which system made each run
seq 1, zubo (8 x 18)
[[ 37 -61  51  47  28  -6 -17 -45 -34   3 -38  17   5  -9  25  -8  42 -26]
 [-12  73 -64 -37   7  14 -18   4 -35  27   3 -22 -43   2 -30 -16 -36  -3]
 [-18 -71   7  32 -32  47  -4 -35  56 -12  43  28  21 -25  24  18   9  -4]
 [ 24  34  17 -11   9 -55   0   5 -93 -36  12 -17 -11  23  28   1   4 -40]
 [-45  38 -27 -16 -10  59  32  -1  69  14 -28 -11  17   5  20  26 -38  35]
 [ 26 -44  55  38 -17 -17 -27  -7 -47  10 -29  65  19  -6  26 -18  36 -20]
 [-35  78 -22 -24  25   0  -2  -9   4  26  -4 -53 -57   4 -25 -33 -14 -23]
 [ 20 -77 -21  30  -1  62 -11 -51  21  -1   5  22  25 -29  17  33  -1  17]]
seq 2, zubo (8 x 18)
[[ -9  50 -64 -48  37  16  14  -2 -12   8   4 -68   0   3 -23  23 -34  22]
 [ 15 -58   8  24 -58  20   1  18  30 -19  17  75  30 -17  21  20  -6  28]
 [-15  42  49 -10  15 -68   2  25 -34  -5  11 -32 -14  41  -4 -31  27 -50]
 [ -2   0 -28  -9  35  50  31 -23  52  13 -58 -29  12 -35  -1  25 -21  60]
 [ 41 -36   3  22 -37 -18 -48  26 -44  17   9  81  -7  18 -22 -17   9 -11]
 [-58  35   6 -26  20 -17  12  -8  36   4  51 -74 -22 -17 -25 -30  14 -29]
 [ 65 -58 -20  20  20  26  18 -28  -3 -40 -25   8  16 -11  25  53 -17  37]
 [-20  46  -9 -29 -46 -30 -23  67 -41  22  29  37  15  46 -20 -14  -9 -10]]
seq 3, vom (8 x 18)
[[ 10  23  -8 -39 -26 -28  41  56  -7 -29 -14  12  36 -41   8  18 -21  71]
 [ 16 -34  46  21  -5 -29  22  49  71   0 -26  21  22  44 -22   1  16  27]
 [ 12  -6  23 -16  46 -38 -12  20 -24  48 -44 -15  18 -40 -53 -41  40  29]
 [ 38   0 -62  -6  11  17 -12  24  38  23 -16  11 -46  10 -73  -4 -36  45]
 [  9 -63 -33 -16   1 -12 -29  23  -7  12  78  -8  46   4 -55  12  21   9]
 [ 13  23 -18 -44 -12 -48  40  48  -3 -51  33 -24   3 -45 -14   9 -20  48]
 [ 29 -37  19   7   4 -12  36  40  47 -18 -31   9  50  44   2  43  -1  47]
 [ -8  -3  45 -13  -2 -43  -5  48  -7  41 -38  26  34 -36 -34 -43  39  33]]
seq 4, vom (8 x 18)
[[-45  34  34   4 -37  29  -5   1 -13  40 -62  56  28 -19  46 -21   3   5]
 [ -1  -4  33  44  11  -2 -19 -30  42   9  -3   2 -80  17 -16 -47  17 -55]
 [  6   7 -45 -12  50  32 -33 -56 -74  29  -2 -43   0  -2  -1  10   0 -25]
 [-24  19 -51  -5 -64  51  -7  -8   8 -18  50  39 -20 -14  25  16 -48  -2]
 [-14 -24  48  16 -12 -33  15 -11  -4 -51  62 -20  14  28  43  14  26 -56]
 [-13  57  28 -12  14   1  39 -17 -36 -11 -72 -19  15 -28  65   9  -7  13]
 [ -5  -8  24  48 -25  44 -17 -15  44  31 -52  63 -22  38  20 -10  -6 -16]
 [-25   2  19   7  24 -11 -46 -36 -41  42  24 -22 -24 -12 -23 -51  40 -63]]
seq 5, dega (8 x 18)
[[ 67 -18 -40  -5  25  -8 -19 -27 -82 -20  -2  -1 -26 -43  -9   6  -9  13]
 [-50  48 -34 -17 -41  27  -5  33  46  20  38   7 -12  57 -13   4 -35 -13]
 [  4 -74  51  25  -6 -13   4 -32  -6 -33  33   7  34 -48  36   7  42 -14]
 [ 13  82 -18 -30  12 -10  30  20 -46 -16 -57 -19 -12  21  28  18 -38  18]
 [-26 -44  15  28  -8  44 -18  -1  70  57 -22  31  32  20 -19  -8  19   9]
 [ 33   8  21   5  13 -50 -16 -15 -71 -19   0   1 -51 -53  -6 -44  21 -24]
 [-22  29 -56 -16  23  40  10  -8  52   9  18 -55 -16  51 -22  27 -36  -1]
 [ 18 -69   0  18 -47  13 -27  -6 -30  -8  39  66  35 -40  15   8  12   6]]
seq 6, dega (8 x 18)
[[-22  34  23  -6  48  13  -4 -34 -35  52 -80 -27  13 -28  11 -25  22   0]
 [ 28  -4 -30  31  10  41 -22 -28  42  25 -36  24 -80  -1 -33 -25 -24   3]
 [ -7 -16 -21   6  -2   4 -55 -28 -49  17  74  -4 -21  21 -19 -18  15 -67]
 [-35  20 -31 -16 -27  36  28 -34  11 -46  55 -25 -10 -43  44  26 -32  -6]
 [ 13 -12  17  25 -32  21  11  -1 -18 -29 -18  43  37  59  71  49 -16 -10]
 [-50  42  49  -6   2   7   3  -9 -28  44 -65   8  36 -28  41 -28  26  -5]
 [ 30  -1  12  40  39  22   3 -40  41  11 -73  -4 -69  -2  -9 -22  -4  -2]
 [ 12  -9 -47   2  21  25 -64 -25 -56  52  20   4 -22  22 -40 -15   1 -35]]
seq 7, fimi (8 x 18)
[[ -6  14 -22 -16 -18 -19 -54  43 -41  52  31  29  -2  41 -57 -30   7 -22]
 [  9 -25   2   6   7 -21  21 -16  60 -49  57 -38 -56 -52 -24 -15   4  -3]
 [ 57 -11 -19 -13  17 -21  17  25 -54 -35 -15  -8  41  46  16  58 -18  26]
 [-52  10  16 -17 -56 -10  -4  62  47  27  36  38  32   7 -25 -20   5  14]
 [ 41 -36  59  34  39 -39  22 -12  31 -22 -44 -14 -31 -28  -4 -24  33   4]
 [ 14  41 -52 -47  31  -4 -11  30 -55  40 -33 -22  24   6 -41   8 -18  41]
 [ 10 -39 -27  21 -43  16 -29  15  54   4  53  53 -44  -8 -47 -21 -11   3]
 [ 38 -10  29   2  36 -68  11   0 -40 -50  32 -49 -18  22   0   4  24 -36]]
seq 8, Fodif (8 x 18)
[[-54  52  35 -21   8 -19  44  29  68   4 -17 -45   9   7  -1 -13   5  11]
 [ 49 -64  17  30  29  20  -5 -25 -17  14 -66  26  40 -10  14  20  19  30]
 [ -2  45  -6 -15  -6 -35 -35  38 -28  41  -3  18 -49   1 -56 -60   5 -13]
 [  2 -56 -35  15  29  41  -6 -52  57  -6  49 -43 -16 -11 -24  17   0  -9]
 [ 34  17 -20 -19 -28 -27  -4  14 -94 -48  34  22   3  -5  32  23 -20  -7]
 [-58  32  12 -19 -24   0  40  38  86  -4  19 -25  22  22  -3   6 -10  15]
 [ 36 -55  55  33  17  -7  12 -24 -25 -15 -52  22  40 -24  45  14  32  11]
 [ -6  64  -6 -25  18 -28 -14  40 -16  49 -46  -4 -30  12 -51 -45  -2  11]]
seq 9, kam (8 x 18)
[[ 10 -32   2  40 -13  25 -36 -40  23  12  11  37 -67 -40 -17 -44   9 -28]
 [-18  29 -30 -16  23  -6  -6 -26 -13 -17  68 -68 -43  21 -14  -3  -8 -52]
 [-37   3 -40 -27 -47  42  14   4   1 -21  51  10  52 -15  36  45 -31  19]
 [-12  15  58  22 -48 -22   2  30 -14 -10 -13  57  19  60  49  -1   8 -32]
 [-23  28  38   0  52   8  21 -26   3  35 -85 -42  26   3  23  -4  20   6]
 [ 44 -23 -41  22  10  52 -31 -43 -24  25 -51  40 -32 -35  -5  -3 -19  21]
 [-25   6 -13   8  -5   3 -48 -10  10  35  55  -4 -55  13 -49 -48  12 -53]
 [-35   5 -14 -13  -5  17  29 -38  21 -51  68 -54  -5 -30  34  25 -15 -20]]
seq 10, Fodif (8 x 18)
[[-35 -18  -7 -19  35  45   9 -40  -5  32 -21 -42  71 -45  17  20  16  26]
 [ 53  19  -6  21 -39  -9  -6  32 -13 -15 -46  77 -52  12   5 -10 -33  17]
 [-55 -10  23   3  21   0 -23 -15  30  41  46 -48  13  37 -27 -22  38 -53]
 [ 33  -5 -35  -5   7  30  10 -46 -42 -27 -23   5 -14 -81  32  17 -23  33]
 [ -2  37 -11  -4 -30 -14  -8  57  12   2  18  22 -17 101 -13   9 -26 -20]
 [-53 -41  38   4  -2  21   7 -42  20  10  25 -13  49 -67  29  -6  41  -8]
 [ 57  48  -6   5  16 -19  22   7 -33 -30 -73   8 -54  16  21   5 -35  15]
 [-47 -18 -12  -6  -5  29 -35  19  27  69  25   3  51  49 -38  -2  16 -10]]
seq 11, kam (8 x 18)
[[  7  -5   9   9  15  -6 -58  -6 -59  67 -27  29  -6  -5 -35 -48  32 -22]
 [-22  16 -14   5  12  25  15 -40  72  -6  13 -39 -73 -49 -19 -29 -12  -5]
 [ 27 -34 -51  -1  -3  15 -20 -20 -45 -34  75 -14   4  32   5  44 -18 -29]
 [-70  52  12 -35 -61 -12   7  49   0  10  34  23  37  -6  16 -12  -5   1]
 [ 11 -18  54  37   4   6  38 -14  40 -34 -48   6  14  40  62  32   3  -6]
 [ 16  21  -8 -15  41   1 -27  -8 -89  52 -67  -1  26   1  -5  -8  13   9]
 [-14  -7 -16  22 -12  43 -15 -19  70  35 -18  30 -54 -43 -32 -40  -9  16]
 [ 21 -32  -9  18  22 -14 -24 -42 -28 -29  70 -37 -42  18  -8  -1  13 -63]]
seq 12, fimi (8 x 18)
[[ 29 -34 -30   3  -8  -2   3   4 -15 -49  67 -12  18  60  13  57 -18 -18]
 [-44   9  43 -19 -52 -33  31  45  12 -31  40  14  57  -1  38  12  13   2]
 [  0  -2  61  19  16 -10  40  12  58   5 -82   6  18   1  19  -5  16  32]
 [  3   8  -3 -11  34   3 -31   4 -39  75 -68  10  19 -22 -39 -34  23  25]
 [ 18  11 -47   5   1  15 -33 -14  11  18  16  10 -85 -29 -53 -41 -19  -6]
 [ 41 -33 -41   3  23  -7 -15 -24 -34 -41  71 -37 -24  31 -15  30  -8 -33]
 [-23  12  -9 -29 -53 -15  29  38  -4 -52  68   4  41   6  34  36 -20   7]
 [ -8 -21  68  24 -17 -16  38  26  62 -17 -32  22  36  33  35  14  17   9]]

runs to name
seq 13 (2 x 18)
[[  8 -43  37   1  -1 -62  11  48  48 -17  50 -15  17  22 -44  -8  35   3]
 [ 29  -5 -15 -44  26 -49  28  38 -27 -22   8 -38  37 -39 -31  14   3  57]]
 -> dega
seq 14 (2 x 18)
[[ -1 -28 -27  18 -15  67  12 -39  15 -21   3  10  33  23  58  62 -28   5]
 [-21  45  32 -11 -43 -24 -13  22 -79   0  -3  43  25   6  48 -14   7 -28]]
 -> zubo
seq 15 (2 x 18)
[[-19  22  66  34   6   3  15 -10  47  21 -77  15 -27  12  23 -33  17 -13]
 [ 17  -5 -19   9  51  28 -45 -42 -45  64 -54  -7 -14  -9 -28 -25  14  -7]]
 -> zubo
seq 16 (2 x 18)
[[ 33 -30  65  24  15 -33  44  14  39 -30 -60   7  12 -12  21   4  20  34]
 [ 23  26 -11 -23  47 -24 -19  29 -41  55 -61 -13  10  24 -53 -17  10  25]]
 -> dega
seq 17 (2 x 18)
[[ 10 -35  54  10  19 -35   7  27 -13   4 -20  -3  68  63  13  23  36  -6]
 [ 14  31  17 -14  20 -14  20   7 -20  17 -87   6   1 -69   2 -25   4  52]]
 -> kam
seq 18 (2 x 18)
[[ 46 -85 -13  10  45 -11 -21  -8   5  11  23 -23  26   0 -56  13  31  15]
 [  1  46 -42 -46 -35 -33   1  55 -31 -13  40  11 -20 -29 -33 -14 -30  27]]
 -> dega
seq 19 (2 x 18)
[[-22  43 -23 -11   8  29 -31 -46 -82  16  11 -15  -9  12  36   1 -10 -53]
 [-47   5 -24  10 -33  65   7 -49  38 -16  41  -2 -13  -9  48  21 -27 -26]]
 -> fimi
seq 20 (2 x 18)
[[ 36 -12 -65  10 -25  35 -32  18   6  10  17  46 -28  61 -31  23 -44   7]
 [-60  -6  37 -10 -37 -20 -16   0 -18   2  79   2  29 -26  15 -27  38 -46]]
 -> dega
seq 21 (2 x 18)
[[ 66 -34  31  11  35 -41  31  -9 -36 -53 -35 -16   9 -21  25  25  13  21]
 [-18  53 -34 -34   3  14  -8  48   2  59 -44   6  23  42 -36  -1 -24  35]]
 -> dega
seq 22 (2 x 18)
[[ 17  38 -23 -23 -19   6  19  54 -12   5 -58  35  31  37  12  32 -39  54]
 [-32 -38  61  31 -23  -8 -18  14  53  35   5  37  13   3 -15 -41  45 -20]]
 -> Fodif
seq 23 (2 x 18)
[[ 13 -45  30  -1  34 -28  45 -20  28 -54  22 -57  24 -39  17  25  24  15]
 [ 53  23 -39 -27 -13 -29  -2  57 -59  -9 -19  33   9  17 -19  20 -32  44]]
 -> kam
seq 24 (2 x 18)
[[  9  21  35 -21 -10 -60  -1  54 -74  -4 -10  18  49  34  11   1  18  -3]
 [-36  10   6  -8  -7   6  26  26 104  19 -13 -11 -13 -29 -37 -24  -3  40]]
 -> fimi
seq 25 (2 x 18)
[[ 19 -45  29  21  26   0 -18  -4  20  48 -60  25  10 -41 -35 -36  39  32]
 [ 31  43 -35 -15  28 -23 -26   7 -49  23 -20 -11 -65 -12 -52 -39 -11   0]]
 -> fimi
seq 26 (2 x 18)
[[-13 -15  10  -1  27  -7  34 -45  22 -54  52 -73  -8 -22  26  20   8 -27]
 [ 24  27 -21 -31 -12  -7  24  38 -54 -19 -35  17  51  16  33  48 -29  45]]
 -> Fodif
seq 27 (2 x 18)
[[ 26  -1 -55  18 -27  53   1   0  56 -12  -6  36 -47  25  -6  24 -56  24]
 [-29 -15  42  11 -24 -20 -26 -11 -44  -3  59   9  27  30  34  -8  35 -70]]
 -> Fodif
seq 28 (2 x 18)
[[ 17  31  46  11  19 -18  50  11  15 -24 -84  -7   5  30  46  19  -6  19]
 [-15 -10  17   2  16  13 -32  16  -8  83 -58  27  46  12 -30 -23  30  17]]
 -> Fodif
seq 29 (2 x 18)
[[ -7 -17  53  -7 -15 -53  45  38  22 -52  33 -15  48  14  26  25  23   5]
 [ 15  22  49  -2  23 -29  37  21   2   3 -95   1  22 -21  19  -5  12  43]]
 -> vom
seq 30 (2 x 18)
[[ 34 -63  23  16  -9 -51   9  14  31 -55  70  -4 -18 -17 -21  -1  22  -6]
 [ 21  16 -20 -35  34 -40  31  39 -11 -27  13 -59  29  47 -23  39 -12  25]]
 -> zubo
seq 31 (2 x 18)
[[  7  19 -24 -10  20  23 -27  12 -18  72 -77  26   6 -16 -38 -26  -2  42]
 [ 15 -50  11  41   8  10 -22 -40  53   5  18   8 -64 -34 -34 -39  19 -21]]
 -> kam
seq 32 (2 x 18)
[[ -9  23 -21 -32  10 -28  -4  64  18  27  20 -27  20  67 -63   4  -4  14]
 [  9 -52  33   0   4 -24  28  14  48 -12  -6   0  30 -75 -17  -8  29  55]]
 -> zubo
seq 33 (2 x 18)
[[-68  38  34 -21 -18 -17  25  19  63   9  18 -21  -7 -48 -10 -44  14   4]
 [ 83 -50   8  38  47 -10   3 -28 -11 -30 -44  -5 -31  13   1  17   4   4]]
 -> vom
seq 34 (2 x 18)
[[ 22  14  23 -15  36 -44  40  19 -30 -37 -18 -48  36  49  27  39   3   2]
 [-11  -3 -13 -19  -5  28   3  31  27  50 -55  30  51 -30 -23   1  -4  73]]
 -> dega
seq 35 (2 x 18)
[[ 64 -12  28  33 -11 -34  -3  32 -24 -22 -44  55 -21  60  12   8  -7  -5]
 [-66  11  11 -27  21  -3 -20   2  13  63  22 -44  28 -25 -43 -42  37 -12]]
 -> Fodif
